In the rows, 128 means zero.
The rows of Y fall into several groups, and each row is roughly a mix of its group's hidden directions; one row fits no group.
Y:
[131 135 109 119 146 135 78 118 167 132]
[108 66 135 139 121 137 129 105 128 132]
[122 155 164 108 98 100 118 129 106 143]
[147 107 114 160 147 143 154 104 116 96]
[122 157 117 91 114 108 102 104 147 107]
[108 116 120 131 110 75 113 110 116 104]
[138 134 94 130 157 133 158 118 169 143]
[108 138 151 88 137 125 146 105 150 159]
[122 110 97 160 141 143 146 99 102 106]
[88 141 94 99 136 158 139 136 116 131]
[145 143 152 151 145 177 145 144 116 131]
[130 152 109 102 145 123 164 149 95 112]
[184 142 113 115 124 105 103 121 136 124]
[151 124 163 130 98 108 103 102 137 152]
[100 128 154 160 148 158 116 133 95 127]
[92 144 164 104 141 149 156 114 123 126]
[102 120 134 157 133 136 170 132 151 97]
[114 129 124 122 104 132 82 149 156 98]
[174 119 154 118 101 138 148 134 132 156]
[169 127 141 169 147 150 146 126 123 146]
[146 118 125 101 128 98 169 144 97 127]
[148 112 87 104 102 114 110 140 101 128]
[144 147 137 154 114 116 118 182 145 128]
[135 115 84 146 135 161 117 157 108 132]
[109 156 160 86 124 116 121 104 143 118]
[165 163 127 118 143 152 91 114 125 129]
[139 124 158 187 126 134 135 129 142 142]
[153 140 146 120 145 99 99 90 114 145]
[173 125 101 136 132 163 121 145 148 112]
[153 109 105 130 130 105 139 179 135 111]
[131 143 99 109 135 177 138 97 137 137]
[82 108 161 142 129 120 142 139 112 104]
[124 144 111 119 146 182 116 137 105 109]
[116 135 99 86 135 164 120 127 138 101]
[117 144 109 162 134 167 134 127 108 95]
[166 104 135 155 151 132 133 136 128 89]
[140 153 162 143 125 117 93 156 103 119]
[152 159 154 171 145 115 116 115 137 138]
[121 133 141 171 131 124 158 146 157 99]
[147 146 134 111 113 156 114 171 159 126]
[140 124 98 124 137 95 99 91 118 150]
[135 106 121 81 113 117 99 125 96 131]
[138 154 101 126 130 131 112 173 143 96]
[105 118 132 163 107 151 136 113 102 164]
[113 141 147 96 106 88 110 130 151 147]
[163 167 124 142 140 150 126 101 153 124]
[138 133 129 115 141 128 99 79 161 110]
[78 162 136 104 109 118 133 134 129 143]
[150 178 132 144 159 128 133 147 110 134]
[100 121 142 101 143 124 163 99 140 156]
[121 106 81 115 133 110 118 96 124 104]
[129 160 142 97 146 84 104 129 125 133]
[142 97 116 148 117 126 136 120 112 75]
[85 107 165 112 116 129 144 150 141 131]
[117 108 89 97 117 96 116 114 150 131]
[161 161 107 102 147 115 135 147 144 104]
[127 87 146 147 115 134 103 96 154 140]
[153 135 114 148 127 102 88 126 110 162]
[146 157 138 109 103 121 134 86 146 154]
[143 86 118 131 131 144 124 85 156 123]
[164 106 121 116 110 96 158 146 106 134]
[126 125 87 119 111 136 92 166 125 118]
[106 107 82 135 153 125 102 153 134 127]
[120 69 140 123 104 122 132 116 106 125]
[108 107 137 135 115 146 145 126 81 162]
[118 121 112 173 127 118 142 158 116 93]
[98 123 146 92 116 122 115 138 117 84]
[151 150 159 152 117 168 106 122 124 113]
[139 145 160 162 132 108 102 133 105 99]
[138 157 133 178 133 167 129 127 134 122]
[143 164 134 171 128 132 109 162 124 120]
[131 113 157 110 95 93 102 125 152 135]
[99 163 155 104 133 154 115 141 108 143]
[113 125 101 131 113 92 88 137 102 141]
[86 96 141 129 153 152 116 103 132 137]
[137 138 147 120 150 98 168 124 107 159]
[101 89 116 132 157 144 97 125 119 108]
[124 150 134 109 147 116 108 86 111 163]
[157 146 153 164 126 130 151 135 95 110]
[158 130 130 167 151 156 98 116 120 142]
[147 121 146 171 122 146 149 155 125 98]
[107 139 115 86 140 173 130 138 136 142]
[103 150 117 106 114 117 100 167 114 105]
[103 139 95 114 131 124 109 113 155 169]
[114 139 172 123 120 100 102 156 108 123]
[134 151 107 103 125 145 106 108 168 103]
[163 101 104 169 153 134 133 127 117 130]
[160 144 171 138 120 98 127 113 150 138]
[92 99 111 124 125 134 130 104 89 149]
[129 117 173 134 124 163 116 155 102 131]
[135 103 153 146 125 141 174 114 112 153]
[113 113 162 138 123 94 167 106 138 122]
[143 137 111 97 161 112 136 140 161 100]
[158 118 115 140 136 135 127 171 159 156]
[148 118 114 122 135 172 150 155 159 138]
[132 95 143 110 85 92 130 129 131 142]
[127 116 99 139 161 133 94 154 159 123]
[95 150 168 98 119 128 137 122 134 101]
[165 148 109 132 120 123 126 156 156 163]
[123 124 114 124 118 137 162 146 161 84]
[113 136 109 82 122 173 132 119 132 123]
[145 108 110 159 104 149 145 160 151 144]
[119 89 129 135 124 130 128 93 169 150]
[105 125 94 102 115 124 108 157 135 163]
[99 116 162 137 149 131 164 106 147 112]
[138 153 118 110 160 99 161 144 151 141]
[129 120 139 160 130 167 103 111 93 115]
[113 127 112 104 148 120 168 100 161 118]
[116 125 149 139 74 122 100 139 112 141]
[109 162 97 137 148 148 144 136 143 162]
[119 129 120 148 118 169 119 126 81 111]
[162 110 145 116 149 117 116 138 103 86]
[128 126 166 145 134 151 141 93 153 155]
[134 156 90 107 128 158 103 132 100 132]
[122 160 165 102 131 158 103 110 124 137]
[142 182 125 134 131 113 112 144 157 111]
[156 91 117 91 113 120 127 100 128 111]
[156 110 96 149 136 108 119 94 122 102]
[100 108 141 112 127 121 153 78 124 111]
[177 129 117 149 117 124 155 122 123 161]
[128 143 107 139 146 147 114 170 119 89]
[149 129 141 170 117 89 110 120 107 113]
[105 129 110 132 105 169 100 129 114 96]
[99 104 117 147 137 149 163 102 120 103]
[111 93 123 118 125 133 128 182 108 120]
[117 133 118 146 157 152 125 114 78 147]
[115 102 152 129 113 136 120 75 131 149]
[128 155 159 116 115 100 127 151 88 135]
[103 96 165 160 135 128 119 121 111 150]
[68 122 116 129 149 131 133 135 146 148]
[94 97 95 117 142 146 161 123 123 133]
[144 107 80 159 128 123 107 137 105 120]
[128 113 94 155 148 141 97 155 103 135]
[94 111 159 145 137 152 145 156 107 141]
[107 149 141 131 127 121 100 160 90 100]
[159 107 148 156 106 142 99 125 99 125]
[162 130 129 127 175 164 126 135 142 122]
[116 171 112 120 117 122 88 157 117 122]
[139 112 118 132 88 144 112 87 151 142]
[119 107 97 119 159 120 164 157 139 115]
[122 144 71 116 131 162 136 135 123 130]
[129 82 121 127 127 138 120 145 83 109]
[149 141 170 139 119 134 172 128 142 145]
[169 150 119 155 145 132 123 88 132 122]
[110 129 106 150 152 128 172 102 146 112]
[126 97 92 117 84 126 150 132 137 136]
[128 125 161 107 124 83 149 121 123 159]
[114 134 113 156 134 110 155 166 156 149]
[126 155 109 183 149 126 140 135 124 110]
[121 167 134 140 134 138 96 84 123 138]
[108 135 166 137 147 151 100 147 127 96]
[156 120 148 130 111 122 138 83 112 160]

Each list below has one row that fits no group; the rest each fit one group, if only roughly. Name that row.
    J_517: [129 144 131 121 144 90 148 131 147 81]
    J_321: [96 107 93 142 139 128 138 119 121 170]
    J_621: [107 92 113 111 105 163 154 145 128 128]
    J_888: [118 160 150 143 137 118 132 167 150 159]
    J_736: [141 184 113 132 113 118 102 122 136 148]
    J_157: [112 114 104 106 128 119 113 135 98 175]
    J_541: [96 158 169 112 144 101 122 129 127 142]
    J_758: [166 161 132 148 130 127 123 128 151 89]
    J_923: [139 152 167 111 131 132 120 147 112 170]
    J_79: [149 147 133 115 115 140 85 141 105 94]
    J_235: [137 93 97 131 124 145 140 168 153 130]
    J_952: [123 144 171 146 145 135 110 92 109 113]
    J_461: [114 126 157 134 149 136 139 171 156 102]
    J_464: [155 156 121 116 124 112 127 137 181 136]
 -> J_923
    J_798: [105 135 83 113 124 110 106 131 103 102]
    J_491: [117 134 128 152 123 155 127 160 97 89]
    J_547: [150 100 93 118 131 121 167 119 156 129]
    J_925: [114 130 149 100 131 119 92 135 88 152]
    J_130: [128 149 128 174 142 140 125 122 102 90]
    J_446: [130 75 155 155 120 117 106 137 134 134]
    J_305: [127 113 126 93 104 164 97 125 106 143]
    J_349: [94 110 120 86 141 112 132 107 111 152]
    J_184: [134 132 131 81 107 99 116 111 108 152]
    J_48: [128 72 101 114 127 114 149 143 130 138]
    J_904: [146 115 125 149 126 125 161 138 174 155]
 -> J_184
    J_999: [134 150 165 149 145 106 126 134 119 170]
    J_545: [95 131 135 134 143 151 131 112 114 179]
    J_584: [113 123 124 120 121 109 151 181 159 132]
    J_510: [105 123 100 140 138 132 114 184 117 133]
    J_521: [154 123 162 131 119 80 105 142 131 118]
    J_688: [126 94 122 108 128 86 125 112 121 165]
    J_107: [126 148 104 83 126 130 99 134 95 128]
    J_227: [109 128 129 109 100 101 107 161 146 159]
    J_518: [118 143 75 129 138 108 97 147 126 118]
    J_604: [153 161 152 152 154 146 142 144 133 155]
 -> J_604
    J_270: [104 131 139 114 114 85 114 139 120 170]
    J_125: [169 156 140 110 107 117 122 97 140 107]
    J_4: [165 159 133 139 132 125 134 125 178 134]
    J_651: [161 130 142 141 132 154 146 126 147 82]
    J_881: [140 177 102 117 151 116 102 125 110 131]
    J_932: [142 127 73 125 133 107 118 142 96 134]
    J_35: [129 143 151 115 125 127 136 181 152 102]
    J_968: [76 112 93 132 138 123 123 138 104 123]
    J_686: [156 115 109 117 147 105 168 126 149 153]
    J_5: [148 138 145 133 122 117 172 84 141 125]
    J_607: [139 78 132 102 92 124 125 142 130 114]
    J_151: [129 99 122 133 149 157 153 131 81 132]
    J_898: [108 130 115 87 112 117 103 164 120 109]
 -> J_151
    J_279: [118 87 108 154 152 141 131 146 98 139]
    J_258: [106 110 123 149 144 137 125 80 95 122]
    J_176: [136 125 126 142 136 160 104 87 166 124]
    J_413: [119 119 77 113 130 125 94 120 134 156]
    J_76: [155 119 131 142 130 160 154 136 151 87]
    J_460: [88 134 130 116 121 116 114 148 108 173]
    J_423: [98 152 148 114 163 165 112 122 123 130]
    J_322: [178 95 110 142 126 127 151 140 125 142]
    J_615: [114 163 155 129 130 114 155 115 142 88]
    J_217: [103 135 84 122 138 102 109 147 158 129]
    J_17: [138 132 165 161 121 118 107 119 120 169]
 -> J_423
